One turning vector, and how many steps it has turned:
The counts run from 0 to 872.
[134 108 129 162 141 133 135 175 115 115 108 139 116 169 150 119 165 116
  82 150 132 104 121 155 158 119 142 117 101 139 134 113 170 143 138 125
 101  90 103 117  98 145 144 140  80  91 138 112  79  59 138 142 153  97
 110 103]
5
[142  99 121 161 153 123 104 140 107 173 121 160  76 193 137 111 105 122
 150 136 188 108 170 141 169 133 155  99 149 128 101 154 119 127 120 123
  91 117 165  97 145 152 150 119 137 121 157 154 103  75 131 153 112 100
 143 185]
230
[121 134 115 150 124 160 142 151 154  98 129 108 160 157 155 116 189 110
 111 113  89 143  94  88 118 169 121 104 105 163 140 125 170 167 140  97
 155  95  92 115  77 120 130 134 128  77 113 132 155  91 133 154 158  94
 107 142]
697
[136 147  90 168 167 126 113 136 137 114  88 105 130 160 143 105 147 127
 115 135 102 156 131 105 129 136 165  97 101 208 118 134 148 134 132 144
 129 143  78 105  73 132 139 166  87 110 139 141 107  88  89 142 135 115
 126 120]
521
[105 151  86 139 156 123  82  98 113 142 131 132  97 126 169 100 112 120
 167 111 115 130 147 104 117 133 135 116 138 133  90 129 169 169 124 153
 111 110 108  99 118  91 134 166 155  57 154 147 151 129  86 182 131  79
 136 197]
827
[138  79 157 165 120 107 111 134 114 149 140 121 134 211 118 125 132 141
  81 146 181 136 113 125 160 172 145 110 139 127 118 132 118 131 114 104
 126 108 113  92  93 165 151 118 113 125 123 125 129  69 153 164 186 124
 111 142]
672
[136 156  51 144 129 139 109 182 131 109 124 150 118 135 141  67 152 150
 152 141 159 115 118 113 138 157 125 107 138 135 117 149 143 133 128  77
 126 126  92  86 106 178 113  99 133 115 166 133  94  97 103 131 130  92
  98 145]
429
[159 111 143 143 131 143 120 189 114 125 114 142  82 169 112 101 168 136
 109 168 129 110 119 123 128 117 160 127 118 145 150 138 135 119 104  97
 140 174 143 105 137 184 109  65 114 139 174 134 100  69 130 123 122 111
  80 123]
329
[145 160  72 139 155 125  92 176 104 151 131 136 101 120 160  91 108 157
 113 165 172 105 118 124 104 133 117 112 157 130 113 149 166 113  97 112
 107 150  78  88 134 142 121 122 152  86 178 154  94 103 101 140 133 109
 100 105]
47
[131 113 195 122 120 164 127 118 112 120 147 115 106 153 136 115 189 115
 126 131  63 139 114  77 108 109 174 134 108 135 159 110 152 175 119 119
 166 138 164 122 140 100 110 114 153  99 149 135 177  96 133 154 129 100
  94 183]
373
[121 117  99 127 147 104  91  89 141 142 131 109  95 152 121 131 105 106
 182 131 116 129 176 109 146 152 140 112 145 157  91 141 156 165 136 132
  94 109 112 137 105 102 145 136 133  71 142 156 142 118  91 172 136  74
 146 181]
33
[125 151 103 123 153 109 101  85 158 142 127  82 132 129 152 137 111 123
 159 118 107 142 131  82 116 157 131 103 147 157 103 149 160 153 137 146
 130 130  80 129  86  80 148 130 162  57 143 168 169 135  92 164 130  94
 131 137]
279
[120 119 117 141 159 122  77 109 106 157 142 139  69 145 129 104 107 123
 173 141 151 112 176 124 155 122 141 120 138 131  95 136 149 167 121 145
  69 104 142  93 136 105 140 136 138  89 154 145 116 114 107 168 121  71
 132 194]
581
[128  94 213 116 139 140 105  96  72 143 154 127 100 149 129 124 158 117
  98 120  95 123 133 112 104  99 156 136 123 121 118  87 161 158  92 162
 144 127 139 123 132 111 127 156 140  82 138 115 170 103 132 188 177 108
  98 171]
755
[153  92 168 143 158 114 129  97 130 165 100  98 100 204 127 165 101  97
 102 154 117 135 157 122 157 107 169 119 109 188 130 136 148 128 137 167
 102 130 146 151 104 107 158 139  96  91 147 141 123  64 135 159 116 104
 137 117]
725
[143 143 174 154 142 164 118 171  80 140 135 146 110 147 167  83 169 160
  78 136 126 140  90 112  75  95 154 120 118 141 143 119 144 118  99 125
 176 169 142  81 135 142  96 139 144 122 150 132 142  89 128 131 122 125
  78 155]
333
[139 127 136 126 173 120 112 129 103 167 132 125  83 149 170 136 105 114
 123 132 130  91 140 125 116  89 133 124 129 116 113 121 189 149 123 181
  89 115 123 128 134  73 146 157 155  45 163 162 119  92 115 163 102  97
 130 117]
68
[122 150  72 149 141 141 120 167 154  86 102 118 113 151 139  97 177 108
 166 141 104 123 137 102 149 159 150 107 104 173 134 137 168 173 166 109
 114 103 107 125  88 116 123 122  93  96 132 150 106  92  97 140 116  64
 118 141]
210
[139  92 187 115 130 119 123 106 109 141 141  77 125 170 142 156 132 117
  78 150  86 126 113 121 116 120 139 141 123 127 125 118 175 158 101 157
 135 121 106 153 103  84 151 141 145  48 140 134 162  96 154 158 165 114
  99 107]
729
[125 108 191 169 153 134 102 104  86 190 148 116 114 177 144 108  97 156
 116 158 145 157 141 121 131 117 149 113 140 138 124 125  97 163 100 137
  95 118 151  85 141  91 141 143 143 105 142 141 150  88 147 159 132 130
 119 182]
24
[135 161 110 121 169 117  81 106 139 116 122  64 130 115 132 110 123 136
 136 161  79 153 125  99 111 126 138 118 118 189 115 123 140 153 107 140
 137 159  61 116  91 104 120 131 117  78 158 155 141 124  90 147 154 113
 103 110]
661
[148 106 150 117 106 118 129 156 158 107 139 104 115 172 100 118 166 125
 126 176 108 101 118 117 156 159 142 139 109 128 151 148 151 166 130  69
 130 130 115 132 108 145 132  62 116  96 155 140 135  91 150 138 154 100
  72 108]
461
[144 122 124 155 126 163 135 175 142 117 120 154 106 186 141  93 177 129
 136 137 131 122 118 104 139 140 161  99 121 151 161 147 146 127 139  65
 157 138 148 104 114 178 120  72 139 142 156 137 115  71 127 130 102 101
 101 160]
434
[131 113 126 159 137 162 133 157 125 102 112 170  92 175 127 101 185 101
 152 121 124 124 153 119 154 113 174 117 106 153 144 125 161 151 143 109
 129 116 174 110 126 149 125 125 102 123 148 117  98  76 111 157 107  76
 121 186]
408
[162 110 175 107 128 114 122 145 105 145 138  96 127 171 144 155 139 134
  55 155 126 106  91 123 117 113 136 130 136 131 122 120 163 110  91 140
 152 150  89 143 107 140 142 123 146  65 158 136 142  84 142 147 174 142
  84  74]
286
[128 127 114 117 133 119 100 120 143  72 128  89 128 147 121 126 183 105
 124 115  65 142 127  79 130 157 154 128 112 180 120 122 180 155 134 132
 162 142  75 145  63 137 119 139 113  87 138 138 145 115  97 160 165  90
 100 136]
833
[127  91 171  94 127 120 100  97 123 102 134  96 106 148 115 147 158 106
 119 132  64 127 153 101 129 113 162 149 113 155 116 104 174 163 109 149
 156 133 120 146  97 123 136 136 114  78 151 133 152 111 113 167 170  88
  92 140]
483
[126 160 139 137 165 137 110  87 121 152 145  83 132 125 162 118 120 131
 139 142  87 166 126  79  82 118 139 129 124 168 134 133 140 168 111 154
 139 140 107 111 122  54 126 145 161  72 154 152 176 114 115 157 106 113
 105 147]
551
[135 108 145 176 149 157 138 145 110 116  93 147 107 181 151 122 182  92
 106 115 119 128 136 118 156 113 181  97  92 182 145 113 176 133 152 133
 123 104 145 113 111 142 134 147  81 105 136 119  99  63 113 155 106  97
 125 158]
31
[147 129 122 164 156 112 132 149 115 189 129 116 137 173 171 126  92 155
  77 162 181 120  90 141 130 138 124  97 143 116 128 150 144 126 124 138
  89  97  93 108 102 112 156 141 145  63 129 140 111  67 143 143 136 132
 130  96]
182
[168  78 186 106 132 113  83 138  87 146 142 129  91 168  98 126 136 147
  86 172 135 128 126 128 129 117 163 130 130 133 123 121 131 106  83 120
 146 162 129 109 127 192 116 116 127 125 173 134 130  89 140 142 187 125
  79 139]
641
